In the data rows, the value 500 means zero.
Here are some points, each followed by its number:
[313 578 490 529 357 510 581 492 625 410 437] 0
[578 457 543 438 560 467 431 508 448 544 518] 1
[422 578 422 474 396 474 578 526 526 448 500] 2
[526 526 526 448 526 422 474 474 526 552 500] 3
[457 536 544 457 486 534 474 447 517 529 493] 4
[500 552 552 448 500 474 500 474 500 578 500] 5
[630 422 500 500 552 500 448 526 422 526 526] 6
[518 526 560 422 534 440 448 482 508 560 518] 7
[500 474 500 552 552 448 500 474 500 552 526] 8
[422 552 500 552 526 526 526 448 500 526 526] 9
[415 536 412 698 421 624 624 521 577 396 518] 10
[422 578 474 500 474 448 526 500 552 526 500] 11
[604 474 500 448 526 500 448 500 422 526 526] 12
[500 526 526 422 526 448 448 474 500 552 500] 13
[630 396 500 526 552 448 422 552 422 526 526] 14
[518 518 536 481 552 422 464 482 508 552 508] 15
[552 413 526 510 604 464 466 492 466 534 518] 16
[545 471 580 466 571 420 420 483 482 570 500] 17
[537 448 569 466 527 456 422 518 481 510 485] 18
[625 466 526 349 552 813 492 474 401 419 448] 19
[466 560 500 466 492 492 518 474 500 534 526] 20
[552 526 474 526 578 474 552 500 474 500 552] 21
[520 426 537 518 573 466 418 500 489 536 492] 22
[440 578 482 518 482 475 534 474 533 526 510] 23
[474 422 578 474 552 448 422 500 526 500 448] 24
[440 553 499 519 459 518 519 482 525 475 485] 25
[552 500 500 526 500 396 526 526 500 500 526] 26
[448 552 500 552 552 552 526 448 474 526 552] 27
[239 578 474 578 291 526 630 500 683 343 396] 28
[483 508 481 431 370 534 519 518 508 448 457] 29
[363 578 455 550 422 506 587 475 577 440 466] 30
[534 526 536 422 518 464 456 482 483 552 526] 31
[543 430 526 482 562 457 430 490 448 544 500] 32
[544 475 552 456 551 448 431 492 464 560 518] 33
[604 422 526 500 552 396 422 526 448 526 526] 34
[500 447 466 448 530 687 552 455 500 483 474] 35
[595 360 562 526 606 449 368 517 448 544 508] 36
[517 501 489 438 382 564 493 518 482 445 464] 37
[552 500 526 448 500 448 474 526 474 552 526] 38
[464 570 482 473 489 507 508 492 492 526 517] 39
[604 343 578 500 657 474 343 474 448 552 526] 40
[560 459 534 456 475 481 466 567 482 470 476] 41
[404 560 331 473 464 715 615 438 570 437 455] 42
[466 552 508 553 534 518 518 457 508 543 544] 43
[552 448 578 500 552 422 448 526 448 526 500] 44
[343 552 526 422 343 448 500 526 630 422 370] 45
[370 709 396 396 474 999 709 422 552 291 370] 46
[474 526 526 448 474 448 474 500 500 526 500] 47
[448 474 578 422 370 526 422 526 526 448 396] 48
[500 552 474 552 500 474 578 500 526 500 526] 49
[552 474 552 474 552 396 448 526 474 526 500] 50
[526 438 518 499 562 457 447 482 464 544 508] 51
[552 474 552 448 526 448 422 526 448 552 526] 52
[533 511 526 474 552 527 475 473 457 526 526] 53
[604 500 526 422 552 500 448 500 422 552 526] 54
[448 552 370 474 370 578 683 526 448 370 500] 55
[500 474 526 552 604 500 500 448 474 578 552] 56
[474 526 526 448 474 422 474 526 526 526 500] 57
[489 512 507 448 514 482 467 492 492 543 492] 58
[478 517 508 493 442 429 518 526 541 467 476] 59
[552 500 552 448 526 448 448 500 448 552 526] 60
[377 527 534 438 385 448 492 518 614 438 386] 61
[500 474 500 448 422 500 500 526 500 422 448] 62
[474 544 500 499 517 510 526 474 508 526 508] 63
[474 517 474 481 500 499 517 492 482 526 490] 64
[482 501 534 456 482 448 474 500 508 518 492] 65
[552 448 578 448 604 422 396 500 500 578 500] 66
[341 545 543 590 422 581 555 455 606 430 431] 67
New points follow, each followed by the numbers of its two nearest points above, smallest number first.
[578 500 526 422 526 500 448 500 422 552 526] 12 54
[448 552 552 500 578 500 500 422 552 578 526] 43 63
[630 239 604 474 735 630 370 448 370 552 500] 36 40
[239 604 430 570 300 500 630 492 709 378 387] 0 28
[422 578 474 526 474 474 526 474 526 500 526] 11 23
[578 500 422 474 422 526 552 552 422 448 552] 37 62
[500 422 448 422 578 657 552 422 448 474 474] 35 53
[398 562 405 572 380 574 620 518 550 416 466] 10 30
[456 499 536 457 482 456 482 500 553 490 447] 57 65
[448 552 578 526 578 526 474 422 526 578 552] 27 43
[507 500 499 440 517 490 483 500 457 534 490] 58 64
[474 474 526 552 578 500 474 448 500 578 552] 8 56
[526 552 526 422 500 500 448 474 474 552 526] 13 31
[398 578 490 534 441 525 543 466 541 485 485] 23 25
[515 474 562 440 463 508 440 518 493 481 455] 18 41
[434 471 481 438 504 607 544 438 514 466 441] 4 35
[474 500 448 448 500 500 526 500 448 500 500] 39 64
[526 448 526 474 552 448 474 474 500 526 474] 32 51
[474 552 500 578 526 526 526 474 500 526 552] 27 43
[474 474 526 474 448 422 500 526 552 474 422] 59 65
[448 578 422 448 422 500 578 526 500 474 474] 2 29
[382 493 444 723 390 627 610 500 599 382 464] 10 67
[518 471 510 499 545 457 480 490 473 527 517] 8 51
[474 474 500 448 526 474 474 474 500 552 474] 13 58
[500 422 474 448 604 761 552 422 500 500 474] 19 35
[538 455 551 449 503 482 430 510 471 510 476] 18 52
[639 404 500 518 544 464 422 544 422 518 526] 6 14
[448 526 109 999 213 999 970 709 552 000 526] 10 55
[239 604 422 578 291 500 630 500 709 370 396] 0 28
[544 508 463 475 499 526 545 501 456 507 526] 53 64
[420 588 481 475 464 456 545 492 553 517 490] 11 23
[604 422 500 474 526 422 448 552 448 500 526] 14 34
[524 503 526 482 526 483 475 481 475 526 526] 53 58
[625 490 518 366 569 829 508 474 385 427 481] 19 35
[466 552 536 455 526 474 499 448 508 562 508] 5 20
[645 248 000 999 030 999 907 839 552 000 563] 10 55
[500 526 474 552 578 500 552 500 500 526 552] 21 43
[552 396 526 500 630 552 448 474 500 552 500] 16 22
[735 109 000 999 000 999 999 999 578 000 578] 10 55
[474 474 578 448 422 500 448 526 526 448 422] 48 62
[666 449 526 366 544 788 475 499 385 411 464] 19 35
[761 083 000 999 000 999 999 996 552 000 604] 10 55
[518 473 518 526 604 499 508 474 482 544 534] 8 56
[438 517 518 430 377 511 474 508 544 455 447] 29 48
[422 578 474 474 474 448 526 500 552 526 500] 11 23
[630 500 396 474 448 526 578 526 370 474 552] 12 21
[578 474 500 500 526 396 500 552 474 526 526] 26 50
[500 552 526 474 552 552 500 448 474 526 526] 53 63
[537 499 536 481 544 499 455 483 464 544 534] 53 60
[552 500 552 448 526 448 448 500 448 552 500] 33 60
[524 511 519 482 527 510 482 463 475 553 526] 53 58
[580 455 534 449 552 474 422 510 430 543 526] 1 52
[552 500 474 448 474 474 474 500 474 526 526] 38 58
